Here are some numbered points:
[ 63 -20  -6 -10 -20 -19  67   4  15   1  46  26  32  -1  14 -33] 0
[ -18   34   27    6  -18  -16   22   24   36 -101  -23   -7  -70  -42
   49    7] 1
[-40  16  20   3  -8  37  26  68 -21  -6   6  36  57 -56  51  15] 2
[ 3  6 19  9 35 17 -2 18 -7  8  9  7 13 43 21 20] 3
[-11  -2 -33   3 -30  44  32 -23  45 -41 -30   4 -30  35 -33 -66] 4
[  0  30  33 -11 -12  -3   3 -20  -4   2  -5 -34 -37 -13 -11 -19] 5
[-44   9   0  13  -9  -4 -27  57 -37  31   3  35 -12 -30  14  73] 6
[ -5  39  20 -23   6 -19  -6 -10 -27  17 -17  -4  -9 -11 -18  -9] 7
[  30   22   -7   -4  -75  -27  -87 -104   24   25  -52   22  -14    6
  -20   18] 8
[-71 -10 -33  32  42 -28 -10  23   2  25  86 -38  -7  53 -11  54] 9
[ -3   0   9   7  -1  -8  20   4  29  -9 -10 -16 -20  16   8 -15] 10
[ 37 -12 -14  11 -13 -17 -63 -29  43  27   1 -15  35  33 -60 -21] 11
[ 21  -7 -10  13   2 -17 -17 -11  24   4   0   2  16  11 -19  -2] 12
New points follow, each followed by the numbers of its three nearest points above by angle, nearest first.
[ -5  26  31  35  -2 -22 -30  -6  22  35 -19  30 -11   0 -15  27] 8 6 12
[-58 -66 -43  31  22 -29 -69 -19 117  26  39  29  45  23 -51  81] 12 9 11
[ 41 -61 -58  16  26 -22 -78   3  36   2  48 -50 -31 107  60  12] 9 12 11
[-20 -32 -33 -50 -24 -24  10  78  65 -37   3   8  41 -54   3 -28] 2 0 1
[ -6  35  16   7  -2  22  14 -10   8 -16 -35  -3 -26  21   1  18] 1 10 5
[  9  -9  -5   2   2   8  11  -6  -3  -3 -10  -3   9  -5   9  -4] 0 4 2
[ 12 -14 -33 -11  -2  16  26  12 -13 -42  52  15  17  24  26  10] 0 3 9
[ 34  30  26   6   9 -15  -5  19  -8  21  22  14  -5 -73  22 -14] 2 7 0
[ 19  -9  12  23  -8 -19 -16 -15  14   5 -17 -23  -9  -8 -17 -40] 11 12 5
[-23   3   3  13  10   3 -25   3  28  22  15  10  16  22 -22  26] 9 11 12
[-40  21  -1  -5 -42   5   1 -24 -19  10  24 -36   3  25 -11  14] 9 5 8
[-17 -26 -15   1  22  11 -10  17  38 -13  18   3  14  -2  13  -6] 9 2 12
[ 49 -29 -21 -15   2  12  -4   8  14  -1  20 -25 -13  39  36  -3] 0 3 10
